(in the rows, 128 means zero)
The rows of Z fall into a few groups, which share some directions, and each row is roughly a mix of its group's hidden directions.
Z:
[[164 170  83  92 156 146 142 136  99 159 175 145 134 158 140 159]
 [166 148 130 152  72 113 140 104 152 148 128  92 148  88 172 165]
 [153 128 174 119 117 112  89 143 132  93 139 121 156  68  70 120]
 [129 201  91 120 112 125 137 162 125 179  99 140 116 174 134 126]
 [178 197 140 124 114 128  99 141 151 100 124 124  96 103  87 157]
 [158 130 194 146 141 103 115 162 114 114 104 138 154  81 100  86]
 [139 186  95  95 130 142 116 170 109 170 152 152 168 150  96 127]
 [162 160 161 153  77 107 118 128 166 113 100 119 156  75 106 149]
 [100 117 168 156 128 164  82 125 138  93 123  94  83 101  86 108]
 [ 88 136 159 131 108 149  94 173 110 132  94 136 149 125  66  88]
 [149 112 166 124 120  90 110 138 154  87 127 147 179  76  86 116]
 [122  77 152 151 103  78 136 101 174  95 104 117 136  92 161 116]
 [ 68  76 128 148 149 162 144 114  86 158 119 113 117 162 147 100]
 [141  87 149 141 153 147 145 131  82 142 143 109 104 125 207 104]
 [158 190  94  98  97 128 108 127 135 152 166 113 151 117  93 171]
 [ 99 106 146 158  78  92 115 106 165 141 109  92 169  87 115 110]
 [151 121 184 167 110  91 115 133 154 116 105 107 142  67 138  95]
 [113  89 142 132 119  93  90 104 183  87 152 101 126  81 117 105]
 [160 158 101 113 138 168 164 140  90 159 148 162 163 156 147 169]
 [ 95 102  91 115 124 178 159  99  89 143 134 127 118 176 143 173]
 [136 163  87 135 156 158 165 139 113 177 138 153 130 178 174 135]
 [166 101 191 149 154 116 136 156  98 117 119 138 143  89 161  86]
 [164 146 114 121 151 182 159 141 106 113 136 164  99 160 174 168]
 [125 130 114 113 166 179 141 151  62 159 148 138 106 172 155 120]
 [ 77  69 154 121 119  97 123 138 132  92  79 148 135 133 103  90]
 [175 208 132 134 108 105 125 170 148 152 106 148 154 115 118 124]
 [174 110 137 123 166 131 146  85 127  73 152 131  88 115 133 179]
 [161 123 148 141  99  94 108  93 168 104 147  83 125  66 133 147]
 [142 160 152 184  85 127 114 116 185 128 108  95 125  82 138 133]
 [146 190 100 124  77 149 143 128 126 158 112 131 149 142 111 190]
 [110 109  74  91 119 119 129  74 126 134 169  94 105 149 128 174]
 [141 151 165 137 122  79 114 123 141 104  84 123 123  99  52 126]
 [135 144 148 120 139 130 107 182 122 140 142 162 197 108  93  84]
 [182 164 146 150 126  94 129 133 169 129 139 141 185  78 120 130]
 [113  85 108 110 167 126 161 100  74 145 136 117  89 170 165 131]
 [109 133 126 150 150 175 161 127  67 172 103 123 100 174 145 132]
 [115 137 129 167  73 115 150 125 145 168  79 102 125 129 189 121]
 [147 191 123 154 139 181 133 160 102 176 126 126 103 152 159 123]
 [165 156  92 127 129 133 167 109 114 161 140 121 105 153 195 169]
 [ 96 111 105 119 141 181 149 110  65 155 132 116 103 176 128 155]
 [ 82 124 136 125 136 145 122 181  95 156  98 157 151 161 109  72]
 [138 153 100 125 141 183 136 122  90 157 154 106  77 162 166 155]
 [182 149 133 146  95  97 132 104 158 136 146  92 133  79 174 154]
 [123 140 117 115 174 150 158 163  82 148 111 181 134 183 124 114]
 [127 150 157 135  90 108  89 154 159 122 116 123 173  83  73 105]
 [141 154 171 146 111 192  91 176 101 121 120 110  92 108 134 110]
 [164 171 140  98  96 114 102 158 140 101 123 149 159  99  69 150]
 [135  91 126 157 137  89 148  66 158 128 143  88 112 105 177 136]
 [118 119 150 165 104 130 138 114 141 109  71 103  57 132 170 130]
 [ 77 108 111 119 159 150 139 152  83 164 117 144 119 184 138  86]
 [132  56 149 126 146 144 127  90 116  92 178 115 152  90 135 144]
 [ 86  84 150 173 117 169 115  85 133 119 130  76  99 109 131 130]
 [ 90 149 122 153  59 121 128 120 153 147  63 100 107 140 123 138]
 [ 87  67 129  96 124 119  87 123 148  84 162 125 147 108  96 105]
 [123  82 142 146  90 112 114  85 151 119 151  73 138  76 154 135]
 [154 169 116 145 149 181 147 147  95 169 141 128 101 156 182 133]
 [122 106 130  97 157 137  93 147 112 125 192 137 181 107  88  99]
 [ 79  49 147 147 146 174 126 103 107 109 144 113 121 127 141 114]
 [133 169 116 107 147 194 115 174  82 148 150 151 128 158 108 129]
 [105  84 151 164 102  86 136 114 171 119  92 114 134 104 173  94]
 [116 152 116 106 116 140 102 172 115 168 157 142 199 125  93 101]
 [154 199 118 138  77 135 142 150 134 163  94 141 161 131 121 162]
 [119 107 133 182 121 161 159  75 121 150 123  85 105 126 173 157]
 [172 143 119 125 156 172 158 124  93 123 143 138  83 151 178 169]
 [176 189 138 149  85  99 129 118 159 137 106 109 136  92 114 164]
 [131  82 143 147 120  63 154  96 173 102 103 134 148 102 159 121]
 [178 140 132 120 132  48 147 136 160 127 123 153 169 102 150 115]
 [103 127  83  93 121 114 140 106 160  96 117 167 136 165  80 173]
 [ 87 107 124 144  99 135 140  86 138 105  78 105  68 152 122 161]
 [157  89 181 160 131  86 142 116 135 107 107 113 125  81 172 105]
 [155 178 121 119 119 136  91 115 121 150 176  80 126  97  79 152]
 [120  92 132 116 136 104  96  82 152  84 161  84  85  98 106 134]
 [121  83 184 163 118 104 114 123 156  90 106 117 140  76 128  94]
 [ 96 158 117 117 119 194  97 145 100 131 126 115  83 160  82 141]
 [154 173  84 107 152 140 155 146 100 173 146 148 121 174 165 141]
 [165 132 127 139 132  79 125 105 158 134 150  86  90  99 193 116]
 [ 81  82 116 135 117  77 151  83 150 120  84 112  97 151 138 125]
 [ 98  64 158 130 118  79 135 120 149  84  82 143 135 117 124 102]
 [110 108 105 146 120 138 167 104 114 158 108 111  93 165 205 138]
 [ 74  86 133 129 136 137 137 132  89 135  86 119  77 171 147  96]
 [ 99 104 162 130 115 111  81 137 153  98 127 117 151  88  67  91]
 [100 119 122 119 143 184 143 174  84 148 119 173 152 172 141 108]
 [119  88 164 126 143  88 129 160 122 119 109 161 183 109 119  70]
 [162 143 138 103 112 125  89 127 163  68 156 127 121  86  86 159]
 [158 194 115 148 142 138 121 127 109 198 162  89 128 122 127 126]
 [128 100 111 117 179 156 157 141  82 152 160 156 143 162 177 112]
 [152 167 130 110  79  92 100 143 171 113 126 132 166  90  87 142]
 [147 183 111 110 140 193 112 154  88 146 157 129 107 150 104 152]
 [175 151 105 138 150 107 166  86 132 141 140 111  86 138 179 168]
 [124  88 144 127 120 119  98  81 154  79 158  88 108  84 101 147]
 [146  97 127 125 109  74 128  76 172  97 149 104 145  84 127 156]
 [ 95  74 112 127 118  71 155  76 161 107 100 121 114 140 144 139]
 [159 138 177 128 127 157 134 136  70 107 104 136 138 108  68 163]
 [144 109 167 150 111  68 120 116 168 109 115 117 163  70 118 106]
 [106 125  80 111 143 156 156 123  92 170 140 130 108 188 172 138]
 [ 77  98 127 148 151 156 137 158 115 156 115 148 136 164 167  68]
 [ 88  46 132 138 150 127 158  97  95 141 133 121 150 138 160 110]
 [160 184 109 102 114 118 142 181 125 150 113 180 171 148 129 133]
 [171 121  96 110 154  79 162  83 138 127 159 122 111 132 175 162]
 [ 82 112 132  92 108 142  90 146 123  89 112 141 124 138  51 125]
 [101 105 163 159  88  96 103 116 170 107  90  94 116  90 118 101]
 [124 184  95  85 130 127  92 157 126 147 155 135 140 145  62 125]
 [144  85 140 150 129  70 158  78 152 116 117 103 116 103 176 133]
 [ 75 104 135 181 119 124 119 113 163 155 112  91 116 123 161  76]
 [162 203 130 111 100 150 106 168 130 120 115 147 128 125  80 156]
 [ 91  55 106 120 122 100 154  84 144 109 122 122 114 147 176 134]
 [ 75  78 122  90 146 159  94 131 100  99 155 127 112 146  86 112]
 [171  99 129 119 166 127 155  78 108  96 162 119  96 120 151 177]
 [110 145 145 129 130 162 132 189  88 152  92 170 159 155 111  95]
 [134 117 122 150 162  95 171 136 129 165 113 149 140 149 199  87]
 [138 110 138 148 107  60 143  87 187 100 102 122 139  96 131 141]
 [ 75  64 164 147 138 166 103 141 122 102 128 129 138 116 117  81]]

Here is one row of each group, with its name. Which group are the others in?
[149  83 141 149 137  81 143  82 167 105 147 110 137  86 171 128]	B
[115 150 128 149  90 112 125 166 137 188 106 119 168 124 168  79]	J
[172 173 141 120 125 147 104 114 109 112 146  93  82 104  84 174]	T

[148 115 143 139 105  83 115 114 181 112 148 122 185  69 126 122]	T
[135  66 151 139 133  68 158  94 147  95 105 130 131 106 164 122]	T
[111 133 115 147  95  64 128  83 192 130 105 103 137 111 106 137]	T
[101  71 139 123 184 164 149 130  89 101 129 167 123 160 126 116]	J
[113 130 148  99 119 163  77 167 123  84 136 145 131 116  59 119]	B
[149 115 182 144 110 149 105 131 110  87 108  92  66  91 139 132]	T
[171 210  89 106 117 124 130 148 128 169 144 134 136 143 127 156]	J
[ 66 108 101  88 115 145 107 150 131 113 125 161 154 163  75 119]	T
